0: [135 169 162  89  50  61  78  93 143 142 140 114 115 148 181 174]
1: [144  84 176 103 159  71 145 134 133 120 103  82  98 114 173 182]
2: [ 42  96  30  68 179 111 127 207 138  46 171 117  28 127  82 207]
3: [ 27  52  88  83 142 117 202 130  30 123 126 142 110 106 121 174]
4: [161 132 106 149 160 204  91 158 210  67 108  90 143 129 137  76]
5: [116 119 154  89 147 128  85 124  83 166 148 101  93 134 223  60]
6: [ 88 154  65 183 167  60  50 200 187 115 177 151 119 194  96 210]
7: [ 68 128 134 117  88 145 118 149  70 160  83 121  63  57 143 109]
8: [ 72 161 132 120  62 114 149 117 138 157 113 151 145 119 129 107]
9: [126  88  45 127 128 118 170 119  41 152 165 181 105 179 110  77]
10: [122  93 195 108 154  87 130 139 118 152  87  69 101 112 186 168]
11: [ 53  97  50 167 149 143  98 158  84 113 111 205 120 101 108 163]
12: [221 159  99 227 120 152 111 102 205 100  98  80 140 112 104 101]
13: [218 142 253 158  92 176  97 110 155 154 117  67 131 143 166 134]
14: [119 182  95  75 122 151 142 109 159 113 147 106 155 142 119 172]
15: [136 155  80  72 168 105 124 128 170 123 167 146 112 122  81 106]
16: [101 185  93 109  55 113  59  88 124 143 146  90 110 137 119 157]
17: [122 191  78  88 100 138 118 122 151 128 132 121 173 130 125 169]
18: [127 190  72  77 138 127  86 160 209  57  75 112 121  41 109 150]
19: [197  68 185 198 173  82 102 174 109 160 151 172  55 111 147  92]
20: [183 114  97 109 121  93 163 145 161 114 118 104 138 106 141 142]
21: [ 91 118  92  90 231  96 116 177  50 116 142 191  23  72  95 110]
22: [164  30 205 122 159 139 244 140  45 188 121 115 128 116 140 108]
23: [151  91 188 133  73 126 148 160 104 234 151 116 145 144 160 102]
24: [ 81 115 118 119 203  84 115 172  78 115 158 207  49 142  93 115]
25: [ 61 127  80  73 114  92 121 111 134 125 119 124 135 100 105 134]
26: [193  54 196 194 181  90 105 163  98 153 165 171  35 108 144 120]
27: [163 141 128 173 143 197 118 115 197 108  91 123 183 127 103 115]
28: [112 132  64 165 121 167 140  90 118 122  75 150 184 127 102 106]
29: [121  80 143 196 156  78 143 193 118  92 132 192  95  93 111 168]
30: [ 91 156 163 115  89 154 139 119  46 100 113 177  58 122 123 114]
31: [117 115  76 133 146 140 184 136  66 161 155 173 128 167 114  80]
32: [148 175 114 138  60 148 125 115 165 131 110 121 139 162 140 103]
33: [ 71  41  80  89 143 127 169 147  22 118 122 167 125 101 101 167]

[ 36 141 144 100 115 122  58 157  87 107 136 158  59  77 123 171] : 7 30
[ 95 139 102  65 175  94  98 135 153  93 115 128 149  94 106 161] : 25 15
[174  91 155 149 170 123 122 163  86 144 183 150  96 219 205  80] : 5 19
[ 17 120  90 160 131 101  79 201 187 128 139 102 157 146 106 216] : 6 25
[101 206 113 129 115 204 101  99 176  83  69 123 158  76 114 120] : 27 18
[122 151  66 118 141  33 123 132 154 156 113 126 109  74  96 156] : 25 15
[ 39 109 160 102 134  91  41 124 128 128 134 170  58  49  65 154] : 25 7
[ 73 124 140  94 166 137 133 148  38 110 156 172  84 128 103 117] : 24 30
[ 20 109  83 155 155  87  56 194 199 117 129 102 148 118 128 208] : 6 25
[227 140 241 169  87 170  91 113 158 145 109  63 135 144 155 134] : 13 32
[109 105 199 107  80 122 103 102 108 131 128  94  81 121 188 130] : 10 5
[157 211  35 103 229 195  83 113 189  31 109  91 194 157 113 131] : 4 27
[119 169  91  40 150  49 175 116 131 136 195  82 138 196  91 183] : 14 15
[ 67 184 145 108 166 125 102 107 100 107 122 157 113 120  72 158] : 25 30
[ 90 165 179 148 172  60  98 123  64 147 127 189  80 115  77 127] : 24 30
[ 32  91  47 193 138 142 109 149  92  95  87 191  85  84 110 132] : 11 29
[128 160 153  90  54  72  83  92 140 139 142 103 103 137 175 164] : 0 16
[180 142  97 141 170 135 156  79 119 140 136 172 166 176  99  84] : 31 28
[ 65 146 187 165  90  92 151 155 120 177  93 150 145 129 153 149] : 8 23
[153 163  88 125 166 158 106 121 164 128  86 120 215 125 106 129] : 27 28
[104  41 140  96 213  60 152 218  96 150 143 105  80  82 143 202] : 1 10
[ 94 167 144 153 120 143 135 144  81  80 150 209  70 128 131 122] : 30 24
[ 58 113  49 184 161 139 115 170  80 104 115 204 112  88  99 148] : 11 29
[155 168 137 187 106 213 102 109 211  99 108 130 178 117 111 116] : 27 4
[155  94 204 159 115 114 112 101 142 150 164 116  59 128 140 167] : 1 10
[178  23 223 116 159 145 244 142  35 235 149  94 124 130 133  95] : 22 23
[ 42 185  71 109 116  92 117 179 190  87 142 189 166 219 117 222] : 6 17
[ 86  70 161 160  47 166 150 139  42 138 104 122 117 113 125 159] : 7 30
[ 77  90 165 164 128 191 176 126  60 164 132 160 156 156 114 102] : 31 28
[174 159 106 144  52 217 157  42 174  92  95 101 178 107  60  98] : 27 32
[187 134  48 140 238 166 172 143 200  59  81  92 189 136 110  80] : 4 27
[141 134 104  92 137  45 143 130 154 165 194  96 108 188 109 148] : 15 20
[156 181  86 135 148 101 161  85 151  95 123 174 106  97  63 132] : 15 20
[165 118 111 136 110 113 190  85 107 163 150 137 145 163 102  44] : 31 9
[ 64 144 108  49 190  77 101 169 145  90 104 152 122  96 105 177] : 25 15
[215 138 232 165  88 149  86 130 153 170 140  48 134 143 180 143] : 13 23
[189  68 156 138 182 138  80 131 158 118 159 133 186 183 242  95] : 5 4
[ 88 130 191 134 168 147 148 156  78 141 140 172 157 200 163 104] : 31 5
[113 119  61 123 125 137  84 116 118  71 138 137  89 141  88 170] : 25 11
[ 89 129 159 112 171 114 107 119  73 111 178 174  50 123  93 153] : 24 30
[ 83 155 184 131 139  74  90 119  62 144 135 180  79  84  85 121] : 30 24
[ 43 141 114  67 171 112 104 120 141  99 114 154 154 100  73 169] : 25 15
[133  51 191 192 165 147 186 149 109 118 112 110 183 203 140 202] : 1 10
[122 156 163  86  56 103  79 107 133 140 132 116 101 109 200 158] : 0 16
[ 22 145 110  85 131 135 147 160 159 132 122  96 160 158  88 255] : 14 17
[ 80 102 209 181  53  95 133 162  73 159 198 125  21 125 125 138] : 30 7
[117 113  60 113 131 160  92 111 117  90 161 144 110 135  73 153] : 15 25
[ 35 146 109  41 171  94 106 165 142  85 111 138 131 104 100 161] : 25 15
[117 102  42 129 137 132  97 119 140  68 163 134 113 142  89 149] : 15 25
[151 133  75 148 152 162 116 111 173 127 144 163 118 120  69  77] : 15 27
[ 75 104 129 101  89 127 161 111  84 171 138 124 133 114 100 135] : 8 25
[165  59  89 177 150 117 154 101 154 123 161 175 139 135  80  97] : 31 28
[211 112 197 123 168 171 145 165 103 210 109  61 175 148 217  82] : 23 13
[111 103  41 120 105 149  99  96 144  90 151 151 120 118  92 144] : 25 15
